R: a few groups of rows, each row roughly a mix of its group's hidden directions; some rows fit no group:
R (86 x 14):
[[-13   4  -3  10   6   1   3  15  -1 -17 -10   7  27 -23]
 [-19   7 -21   8 -24  -5   0  -5  17  -6  16   3  -9   4]
 [  6 -20  -7  -7 -18  -1   2 -20  -5 -13  14 -10 -15 -18]
 [ 14 -10  21 -13  -3   2  -5 -21 -24   4   9  -5  -3   9]
 [  5 -14  14  -7  10  -5  18  -2  -4   8 -28   3  16 -12]
 [  2  -6   2  17 -24 -14   5  22 -11   8   4 -12  -7 -15]
 [-10  13  -7  -6   0  -6   0  -4  31  -3   7   4 -11  26]
 [ 13   4  -6 -13  33  13 -10   3  16  -6  -8  -4 -11   3]
 [  5 -13  11   0   0   2  11 -14 -24  24 -11  11  13   5]
 [ -3   3 -23   8  -5   1   5   7  18  24  -4   4 -23   7]
 [ -3  18   7   0  24   0  -2  20  13   3 -17   6  13  13]
 [ 15 -23  -5 -12  -1   9   2 -26 -14   1   6  -5 -13 -11]
 [-24   5  -9   8 -12  -5   5   3   9 -22  -1   7  19 -18]
 [ 22  -6   6 -12  12   4   0  -8  -6  22  -1  -3 -23  16]
 [ 16   6   3   0   4   1 -18  17  -2 -14  20 -19 -19   2]
 [ -3   4  -8  -2 -13  -3 -12  -1  13 -28  23 -13 -14  -5]
 [ -8  15  -7  10   9  10  -2   5  -3  27  -9  18   7  20]
 [  8 -17   4 -15  -5   7  -4 -28 -12 -17  11  -7  -5 -12]
 [ -3  14  -4  21   0  -3  -3  37  -4  10  -5  -1   4  -8]
 [ 17 -16  15 -11  15  -7  10   7   0  -6 -21 -11   4 -19]
 [  2  11 -16  13   4   8  -4  15   2  29   1   7 -16  14]
 [ -3  11  11  18 -18 -14  -3  29 -10   3  10  -9   3   2]
 [-18  -7  -8  -6 -20 -12  13 -16  24 -10  -6   2  -2  -8]
 [ 25 -11  11 -14  11   3  -3 -10  -7  15   1  -9 -20  13]
 [-13   9  -2  19  -2  -7   7  24   9  16 -16   8  14   7]
 [ 13  -5  14   6   9   0  -2  21 -20 -10  -5 -10  13 -23]
 [  8 -26   4  -6  -8  -6  18 -11  -7   4 -15  -5   2 -24]
 [  8   9  13   7  10 -11  -1  37   3   0 -11 -12   3  -3]
 [  2  -5   9  12  -7  -3  11   8 -24  30 -11   7  10   2]
 [ 15   4  30 -13   9  -2 -14   1 -13  -8   7 -14  -3  12]
 [ 10 -16  -1 -22   3   6   0 -32   4 -12   6  -4 -12  -2]
 [  7 -18   4 -19  16   3  12 -20   6  -6 -20   3   7 -13]
 [ -9  -2  -3 -12 -20  -3  -2 -27   5 -18  20  -3  -9   2]
 [ -7  12   5   6  -9 -15  -5  24  16 -23   7 -14   0  -6]
 [  9 -20  -9 -17   4   9   4 -29   4 -10  -1  -2 -11 -13]
 [ -5  24   4   6   1  -8 -12  26  15  -7   8  -7  -6  16]
 [  9 -15   2 -17  22  11   8 -22  -1   6 -18   8   5  -3]
 [-16  17 -15  12 -19   1 -12   1   7  -4  24   3  -9  12]
 [ 11 -24  11 -10   3  -5  17 -10  -9   4 -19  -3   7 -19]
 [-25   9  -6  10 -10  -6  11  -1  12   8 -11  18  19   9]
 [  6  -8  -2  -8  16  16   4 -23 -13  21 -10  15   4  10]
 [-13   2 -21  -9 -10   5   6 -28  12   4   7  14 -13   6]
 [-20  12 -22  16 -22  -3  -1   8  10  -2  15   5  -4   2]
 [-16  13 -23  20 -15  -2  -1  17  14   7   6   5  -8   1]
 [-20  17  -3   2  -5 -10   1   4  27  -7   2   8   7  23]
 [  4   2  19   8  -7  -9 -12  20 -11 -20  10 -17  12  -6]
 [  0 -12  11 -14 -10  -7   0 -16   1 -31   6 -12   5 -16]
 [-16 -10  -4  -3  -1  -1  15 -19   9  -9 -15  13  26  -8]
 [ -3  15 -18   8  -4   7 -18   9  10  -5  22  -5 -21  10]
 [-11   4 -26  19  -9   1  10  14   8  22  -4  12  -6  -1]
 [-11   9 -10  22   1  -4   4  29   9  10 -14   6  12  -5]
 [ -7  -7 -14   1 -26  -1  -3 -17   2 -14  22  -5 -14 -10]
 [-14  14 -19  20  -9  -2   1  19  13  18  -1   9  -5   8]
 [-14  12 -11  19 -16  -8   1  17  14  18   2   4  -6  15]
 [ 13 -15  14  -3  -2   4   4 -15 -32  19  -2   2   4   1]
 [  8   5  32  -4   0  -4 -12   3 -24  -4   7  -9   9  10]
 [ 18  -1  16 -16  11   2 -15  -2  -5 -20   9 -18 -13  -5]
 [ 20 -16  19 -19  15   3   0 -14 -11 -11  -5 -10   2  -9]
 [  0  18  10  -4  28   3  -6  16  11  -1 -13   5  12  17]
 [ -9   9  -9  23  -4  -2   3  30  -5  10  -9   5  12 -13]
 [  3 -12  14 -14  -8  -7  -2 -16  -2 -30   8 -14   3 -13]
 [-18  22 -16  10  -6   7 -12   1  10   3  15  11  -5  19]
 [-16   9 -12  18 -14  -4  -5  20   7 -18   7  -3   8 -17]
 [-11  11 -27  15 -14   2  -5  13  12   3  12   0 -18  -4]
 [ -6  -8 -15 -14  -2   3   2 -25  22 -21   6   0  -8  -5]
 [ -9  10  -8  23  -5  -7   1  30  10  18  -9   2   1   6]
 [  6 -17  -9 -14   2  14   3 -36  -8   3   3   7  -5  -2]
 [  8  -6  23 -22   5  -2  -4 -26  -4 -10   4  -4   2  16]
 [  1  -5  13 -21   5  -1  -5 -22  10 -29   4  -6   5   2]
 [ 18  -2   3  -3  11   4   3   3  -7  32  -4   1 -20  16]
 [ 24  -5   5  -8  25  15  -9   2 -20  -5   2  -6  -4 -12]
 [ 24 -15   9 -17  22   3   0  -2   0  -9 -11 -13  -7 -13]
 [  8  -4   3  -9  11   4   9 -13   1  30 -12  11  -8  22]
 [ 23  -9  16 -12  26   8  -1  -3 -16   7 -11  -3   3   0]
 [-13   9  -5  22  -3  -5   0  30   5  -5  -7   1  17 -12]
 [ -6  10 -10   2   5  -1  -9  18  23 -27   2  -9  -3 -15]
 [-21  10 -21  18 -18  -4   1  15  16  -5   4   4   0 -10]
 [-13  16 -20  18  -8  -3   0  25  15   7   4   4  -7   3]
 [ 11   0  10  11  19   0   2  27  -6  14 -20  -1  13  -2]
 [-18   0 -21   4 -13   0   1  -4  16 -25   7   1   5 -18]
 [-24  10 -14  18 -26  -9   4   8  10   5   5   7   0  -1]
 [-12  23   0   8 -11  -9  -8  14  12   1  15   0  -6  26]
 [ -2  14 -12  23   4   5 -11  33  -5   2   5  -1   2  -7]
 [-13  13   5   3 -23  -6 -12  -6  -3 -15  26  -3   1  14]
 [ -5  14   7  16   0  -6   3  24  -7  24  -8   8  10  15]
 [ 23 -11  15 -16  10   6 -10 -10 -16  -4   6 -14 -15  -5]]
which group is each row in? (one row of each group first):
[-25   9 -14  16 -15  -7   7  12  16  -4  -6   9  13  -8] -> (91)
[-16   1 -19   2 -19   7  -4 -26   3  -2  19  10  -7   6] -> (30)
[-10  -1 -16  20  -3   2  10  19  -3   8 -14   9  14 -22] -> (22)

[  4 -21 -11  -3   7   8  17 -17  -3  15 -18  11   5 -15] -> (22)
[ -9  -8   2 -11 -13  -1   6 -35   0   2   8   9   4  18] -> (22)
[ -6  12 -18  -5   5  13 -16 -12  15 -13  19   3 -14  13] -> (30)
[ 13 -18  15 -21  -3  -6   1 -21   0 -16   3 -14  -9  -5] -> (91)
[  6 -15  -1  -5  13   7  14 -12  -7  23 -25  12   6  -5] -> (30)
[ 18  -2 -13   3  12  12 -11  17  -7  -4   8 -13 -20 -19] -> (91)
[ 19 -17  12 -10  16   8   5 -13 -22  15 -11   1   3  -1] -> (30)
[ -7  -1  -9   2 -26   1  -4 -20 -10   1  26   1 -11   9] -> (22)
[  1   9 -11   6  11   9   1   3  -2  33  -5  15  -7  20] -> (91)
